In the rows, 128 means zero.
D: rows in 4 groups, each row roughly a mix of its group's directions
D (92 x 10)
[[ 89 110 162 142 140 136 127 118 169  96]
 [144 178 115 114 135  95 132 117  86 124]
 [113 113 153 130 105 174 129 106 173 125]
 [171 120 140  92 104 173 139 131 120 131]
 [155 180  99 137 132 104 136 142  99 139]
 [155 109 171 123 146 158 104 141  96 143]
 [144 125 129 141 154  73 127 154 103 154]
 [109 124 160  92 143 139 122  84 116  96]
 [ 83 158 124 164 149 109  99 115 130 140]
 [118 132 139 180 122 102 114 137 152 169]
 [120 109 164 148 143 180 149 118 149 120]
 [142 119 143 151 107 168 123 146 173 156]
 [166 111 128  99 109 171 149 137 146 106]
 [ 91 142 126 173 149  99 106 137 155 131]
 [145 119 157 123 151 133  80 166 119 153]
 [146 125 124 123 120 162 132 158 177  92]
 [141 124 127 162 115 135 174 103  87 140]
 [139 133 106 154 120  97 126 163 112 177]
 [129 157 101  99 123 172 126 119 123  87]
 [131 128  94 107 138 164 135 139 109  77]
 [ 93 110 167 144 148 135 116 123 166 100]
 [125 105 161 118 138 110 154 135 181 149]
 [111 126 142 168 138 105 129 144 171 165]
 [146 117 120  72 104 163 143 119 118 111]
 [115 103 136 136 142 183 120 124 172 125]
 [127 121 147 177 115 109 107 152 149 165]
 [128 110 132 168 127 110 139 159 179 142]
 [139 109  96 154 108 121 127 183 141 147]
 [128 100 138 161 111 121 144 167 116 172]
 [168 113 154  83 108 149 149 114 140 129]
 [140 146 111 128 107  66 126 131 105 151]
 [152 121 108 181  91 131 113 155 134 124]
 [125 144 147 122 158 144 117  81 130  83]
 [151 131 144  76 170 135 148 117 109 129]
 [111 133 125 101 134 171 138 107 159  86]
 [109 126 133 173 141  96 130 147 166 157]
 [136 140 135  88 141 155 119  90 130  84]
 [129 147 118 159 128  91 104 141  90 163]
 [137 141 100 150 122  91 121 161 117 173]
 [135 144 107 145 173  96 166 141 152 125]
 [ 92 110 116 137 133 173 117 161 152 106]
 [148 144 112 164 134  99 124 143  96 171]
 [119 152 149  96 154 145 125  85 111  98]
 [118 104 135  97 102 103 113 114  86  96]
 [ 77 120 120 134 171 119 138 150 156 117]
 [109  90 133  99 142 123 154 149 159  93]
 [149 161  86 130 120  91 122 155 107 142]
 [110  93 180 140 125 141 146  97 145 132]
 [137 174 106 147 155 105 120  90 114 116]
 [127 134  86 149  98  99 161 140 121 157]
 [ 86 141 130 144 152  78 113 117 109 144]
 [140 109 127  76 116 149 137 119 105  87]
 [ 89 115 111 134 100 120 166 123 166 109]
 [138  94 155 110 121 147 107 176 125 155]
 [ 99  94 168 120 131 151 121 139 164 106]
 [116 149  84 157 112  87 152 127 135 144]
 [147 171  90 129 136 129 108 162 106 109]
 [142 165  77 137 121  93 137 120 112 145]
 [ 76 129 103 129 129 120 137  91 130  91]
 [147 144 115 102 122 115 125 100  71 108]
 [119 141 169 107 137 115 139  78 101 112]
 [143 117 153 148 134  93 120 137 107 183]
 [124 159 143  97 155 147 127  93 103  95]
 [131 155  90  89 144 135 100 138 110  97]
 [156 144 129 150 135  99 108 162 101 166]
 [116 132 153 129 143 148 122  70 161 142]
 [155 176  88 149 140 135 132 153 124 144]
 [ 80 141 103 143 154  94 127 111 127 102]
 [121 162  98 141 161 114 113 161 142  95]
 [142 136 149  91 130  88 139  90  99 137]
 [171  98 155  95 119 154 151 137 141 134]
 [158 169 103 135 125 134 100 164 100 134]
 [150 166  86 164 140 117 128 128  97 122]
 [108  86 165 139 124 148 132 103 164 138]
 [157 103 129 102  88 166 126 133 121  98]
 [111 117  95 150 150 137 142 168 152  93]
 [155 166 114 154 121  97 151 147 100 150]
 [ 96 140 100 129 118 153 127 115 153  76]
 [ 89 151 105 159 152 106 111 136 151 103]
 [119 131 150 154 140  81 135 127 157 169]
 [124 120 118 129 150 192 121 146 152 106]
 [117  78 114 137 107 130 110 156 167 143]
 [123 143 125 168 126  71 114 120 112 152]
 [121 113 162  76 132  98 140  99 119 130]
 [146 133 134  99 129 163 144  84 106  95]
 [116  96 134 134 139 185 124 142 162 113]
 [126 167 107 155 147 106 139  82 120 110]
 [ 94 160  90 127 138 137 119 115 128  82]
 [127  89 135 167 111 140 140 155 160 153]
 [163 146 130  91 117 183 126 130 120 122]
 [139 147 134 141 145  97 109 135  86 174]
 [102 151  99 143 138  90 116 114  83 132]]
the one row of each list that fits no group (the others fit one group, some only roughly)
    Q_145: [111 135  93 112 110  96 117 166 161 143]
    Q_504: [106 112 123  90 114 155 114 121  96  85]
    Q_317: [121 132 103 151 151 170 139 162 164 118]
    Q_256: [169 125  87 127 106 128 140 173 139 136]
    Q_485: [ 81 125 128 142 126 110 142 116 175  97]
    Q_861: [114 148 130 188 149 102 140 104 125 128]
    Q_383: [123 109 152  80 129 162 111 125 149  96]
    Q_42: [144 121 147  78 128 172 146 103 129 119]
    Q_327: [148 131 131  98 121 186 137 130 153 101]
    Q_738: [110 126 138 172 135 125 125 148 171 166]
    Q_838: [140 131  83 130 127 147 122 186 128 115]
	Q_256
    Q_344: [169 124 152 132 143 113 118 164 119 172]
    Q_99: [160 134 116 141 124 114 122 154  86 175]
    Q_388: [ 99 115 151 131 154 131 140  94 122  77]
    Q_479: [117  98 169 123 118 146 139  87 141 160]
    Q_750: [132 112 140 141 132 150 149 151 191 139]
    Q_89: [160 125 140  83 128 165 121 113  93 115]
    Q_602: [122 159  97 173 131  93 149 108 120 137]
    Q_184: [126 149 139  88 133 104 126 107  83  98]
    Q_544: [121 121 147 163 119  75 123 131 147 161]
    Q_425: [120 147 125  81 150 143 103  98 114  95]
    Q_52: [126 134 115 161 142 176 131 158 166 136]
    Q_530: [113 130 142 145 157  72 144 132 147 158]
    Q_974: [123 141 123  81 127  92 107  98  99 113]
    Q_54: [137 128 105 108 146 177 152 142 144  90]
    Q_539: [159 132 106  93 121 156 143 150 134  85]
	Q_388
    Q_581: [133 117 153  80 139 162 100 126 140 100]
    Q_8: [124  99 159  87 126 164 112 146 149 110]
    Q_799: [110  99 153 154 128 122 112 175 149 156]
    Q_879: [130 128 154  85 113 116 119  86  92 140]
    Q_608: [114 114 141  98 150 176 117 114 134  89]
    Q_201: [150 118 136  68 122 164 110 134 123 116]
    Q_497: [142 133  99 152 138 174 141 160 159 115]
    Q_348: [136 128 142 174 114 108 147 121 150 176]
    Q_934: [119 107 152 157 132 160 136 106 173 151]
    Q_543: [173 139 116 121 126 133 126 132  76 160]
    Q_565: [111 143 103 131 156  84 100 137  90 122]
    Q_596: [129 118 133 140 100  67 129 116 127 164]
    Q_489: [156 123 155  84 137 174 142 117 141 127]
	Q_565
    Q_309: [123 152 112 173 122 100  96 153 112 151]
    Q_208: [ 89  91 141  89 127 108 128 126 118  95]
    Q_445: [ 93 143 117 156 134 107 149  93 158  99]
    Q_207: [121 163  92 100 135 110 117 104 156  97]
    Q_941: [138 105 164 112 114 167 134 135 171 146]
    Q_264: [114 126 144 110 157 177 118  94 146 104]
    Q_571: [ 96 143 128 127 142 120 133  91 166  85]
    Q_45: [122 147  76 115 115 134 130 135 113  78]
    Q_95: [ 88 120 146 109 127 156 135  75 142 122]
    Q_807: [133 159 129 101 148 140 135 129  83  85]
    Q_605: [ 85 136 115 152 130  94 129 129 175 116]
    Q_121: [145 129 124 137 128  56 147 123 112 129]
    Q_204: [130 100 143  98 133 170 108 112 121  86]
    Q_642: [141 149 112  91 141 164 134 135 146  84]
	Q_204
    Q_546: [164 141 117  95 122 175 130 148 135 100]
    Q_821: [107 150  95 173 162 107 127 150 135 125]
    Q_629: [111 151 105 169 136  90 150 108 115 150]
    Q_604: [ 90 127 140 140 141 107 103 148 180 118]
    Q_68: [119 139 116 118 153 153 128 140 170  78]
    Q_638: [ 84 126 133 173 132  93 118 113 145 147]
    Q_293: [153 127  95 126  97 122 160 137  91 159]
    Q_937: [140 119 109 172 125 149 133 165 159 157]
    Q_748: [122 124 159 152 143 168 142  95 163 143]
    Q_978: [ 92 142 120 178 126  93 103 127 123 147]
    Q_356: [119 113 170 135 140 165 142  87 153 136]
    Q_195: [134 127 131  69 125 158 117 115 140  92]
    Q_587: [168 127 125 102 120 155 144 113  77 131]
    Q_904: [104  86 174 134 125 151 124 153 151 131]
    Q_357: [142 135 115  83 115 154 146  92 120  94]
	Q_629
    Q_28: [131 126 139 108 154 186 153 130 150 107]
    Q_540: [153 122 113  83 142 158 156 131 121  92]
    Q_842: [138 148  82 103 126 107 107 162 104 109]
    Q_472: [112 139 115  89 155 169 128 125  98 100]
    Q_697: [137 152  86 137 142 101 118 167 114  99]
    Q_671: [143 129 121 169 114 116 133 134 160 180]
    Q_354: [141 128 104 149 102  81 123 146 133 169]
    Q_817: [110 129 156 112 153 139  92 130 169  95]
    Q_725: [116 142 117 165 153  78 110 155 123 142]
    Q_619: [ 90 121 125 168 131  79 120 116 120 146]
    Q_566: [121 160 120  87 153 140 105  92 122 100]
    Q_650: [172 126 124 131 131  95 123 172 101 148]
    Q_6: [153 119 120 118 108 193 124 144 131 109]
	Q_28
    Q_280: [107 104 156  97 142 160 123 112 124  84]
    Q_349: [168 150  98 126 127 120 120 178 107 118]
    Q_62: [148 146 101 160 111  94 134 145 135 172]
    Q_379: [ 98 132 136 130 160  66 137 122 132 141]
    Q_719: [132 100 160  80 124 166 114 134 134 109]
    Q_533: [147 123 135 120 115 193 131 140 160 136]
    Q_385: [105 142 112 173 133  80 107 135 109 136]
    Q_633: [118 125 134 170 139  96 109 165 135 164]
    Q_703: [151 107 145 127 114 182 142 140 157 102]
    Q_364: [ 92 108 149 178 131 111 135 147 154 139]
    Q_257: [ 84 134 128 112 132 155 133  78 139 104]
    Q_325: [140 151 101 134 138  93  97 161 124 165]
	Q_703
    Q_292: [115 109 156 158 118  99 121 115 120 180]
    Q_729: [117  91 145 139 132 182 135 143 158 114]
    Q_333: [ 92 117 119 174 117  82 117 120 119 138]
    Q_391: [ 72 125 117 147 146 140 130 106 154  99]
    Q_609: [130 166 103 150 145 181 115 129 121 143]
    Q_683: [116 142 123  91 134 174 135  89 119 103]
    Q_900: [169 120 112 130  93 175 129 142 129 105]
    Q_963: [160 112 129  96 112 144 113 167 104 161]
    Q_196: [ 99 130  96 151 107  93 143 150 162 144]
    Q_340: [172 136 130 161 122 149 140 145 163 159]
	Q_391
    Q_238: [143 142 124 182 130 109 132 144 159 162]
    Q_463: [123 129 132  77 129 152 116 110 155  86]
    Q_590: [151 127 140 132 109 116 119 125  80 179]
    Q_276: [ 90 127  97 133 141 109 141 122 148  77]
    Q_928: [130 134 131 176 135  79 129 139 144 160]
    Q_826: [166 156 102 134 127 120 140 116  80 152]
    Q_303: [117 142 119  80 148 143 100 101 121  93]
    Q_536: [133 127 141  85 139 175 145 108 149 102]
    Q_778: [111 137 128  82 154 117 131 100  88 105]
    Q_761: [124 106 150 101 120 184 131 136 162 124]
    Q_268: [ 99 116 129 100 135 150 138  85 131  84]
    Q_873: [105 116 105 135 152 162 136 168 159 104]
	Q_268
    Q_641: [133 101 119 144  94  78 128 154 129 156]
    Q_440: [ 77 149 113 141 167 113 121 114 146 108]
    Q_958: [124 157  98  90 140 142 116 126 128  78]
    Q_97: [154 157 100 165 122 114 147 163 120 153]
    Q_758: [139 130 121  95 124  91 132 104  80 103]
    Q_322: [110  96 147 144 129  88 139 150 172 133]
    Q_488: [169 130 130 109  95 181 123 118 116 126]
    Q_968: [169 121 122 108  85 170 134 143 125 117]
    Q_16: [147 138 127 180 118 124 129 141 167 163]
    Q_728: [167 137 114  74 118 151 110 139 109 132]
    Q_782: [108 128 131  90 134 145 114 111 167  83]
    Q_493: [111 154  94 124 126 116 148  85 148  93]
	Q_958
    Q_986: [131  94 133 163  98 104 142 153 145 162]
    Q_704: [160 141 125  85 132 158 126  98 100 106]
    Q_921: [154 147 111 164 130 109 142 121  85 161]
    Q_767: [119 111 129  79 125 174 127 130 120  94]
    Q_839: [117 108 113  97 140 164 106 153 130  84]
    Q_47: [115 129 120 170 136  74 113 146 116 150]
    Q_582: [106 156 102 159 159  87 123 125 105 128]
    Q_186: [108  82 171 108 124 149 134 115 131 101]
    Q_412: [122  99 109 117 134 170 111 170 139  99]
    Q_606: [120 161 121 149 120  67 121 121 120 151]
	Q_606
    Q_715: [119 137 146 130 107  91 100  96  87 148]
    Q_418: [163 114 141  91 125 152 103 157 102 150]
    Q_836: [ 82 139 115 131 138 144 127 103 158  84]
    Q_437: [153 126 140 151 147  87 118 167 119 163]
    Q_76: [144 126 111 150  99  79 137 157 118 158]
    Q_218: [163 133 117  67 116 153 121 127 112 123]
    Q_516: [104 130  97 126 132 127 135 135 156  67]
    Q_110: [132 130 130  70 125 155 121 108 138  90]
    Q_988: [114 132 153 179 137  90 127 113 154 146]
    Q_711: [100 123 103 152 112  96 135 166 158 152]
    Q_707: [133 121 127 166 140 175 140 146 166 145]
    Q_187: [110  99 158 159 123  93 124 118 133 171]
    Q_690: [106 109 157 102 149 169 123 111 127  91]
    Q_24: [146 135 109  94 133 183 140 127 110 100]
    Q_844: [143 145  77 124 120 100 114 170 112 130]
	Q_988
    Q_561: [104 102 145 153 126 113 114 176 151 154]
    Q_126: [191 139 120 120 113 105 153 116 110 125]
    Q_816: [122 117 171 127 151 162 124  95 129  91]
    Q_585: [114 143 111  79 139 112 101 112 106  92]
    Q_167: [130 138 113 110 137 161 135 141 166  77]
    Q_869: [174 144 100 119  96 171 128 129 124 135]
    Q_450: [143 111 149  81 132 168 152 106 143 116]
    Q_531: [ 84 136  96 154 139  84 128 123 126 106]
    Q_943: [115 129 170 128 149 160 138  78 141 123]
    Q_114: [146 118 124 117 137 166 160 154 177 124]
    Q_2: [ 91 112 135 141 151  77 132 101 111 138]
    Q_231: [152 161 122 114 123 128 119  92  75 134]
    Q_214: [141 149  97 164 126  92 136 140 107 164]
	Q_869
    Q_66: [111 124 139  90 151 165 112 106 129  87]
    Q_400: [104 139 136 188 146 103 144 104 133 122]
    Q_584: [ 99 125 137 127 108  92  99 101  84 133]
    Q_679: [104 101 141  81 133 136 107 113 118  88]
    Q_272: [102  88 165 112 133 158 120 104 142 105]
    Q_599: [132 106 132 142 119  84 135 122  83 164]
    Q_878: [ 79 130 138 153 127 144 117 102 171 119]
    Q_136: [134 179 131 125 162 161 137 104 112 107]
    Q_87: [130 151 141 158 124  97 142  87 141 167]
    Q_59: [106  95 169  95 125 135 126 104 117  95]
    Q_996: [107 111 146  99 149 171 118 112 131  88]
    Q_409: [107  83 160  99 104 146 125 136 154 115]
    Q_75: [176 115 155 122 125 141 153 140 109 168]
    Q_611: [115 132 153 113 156 175 126  91 139 104]
	Q_75
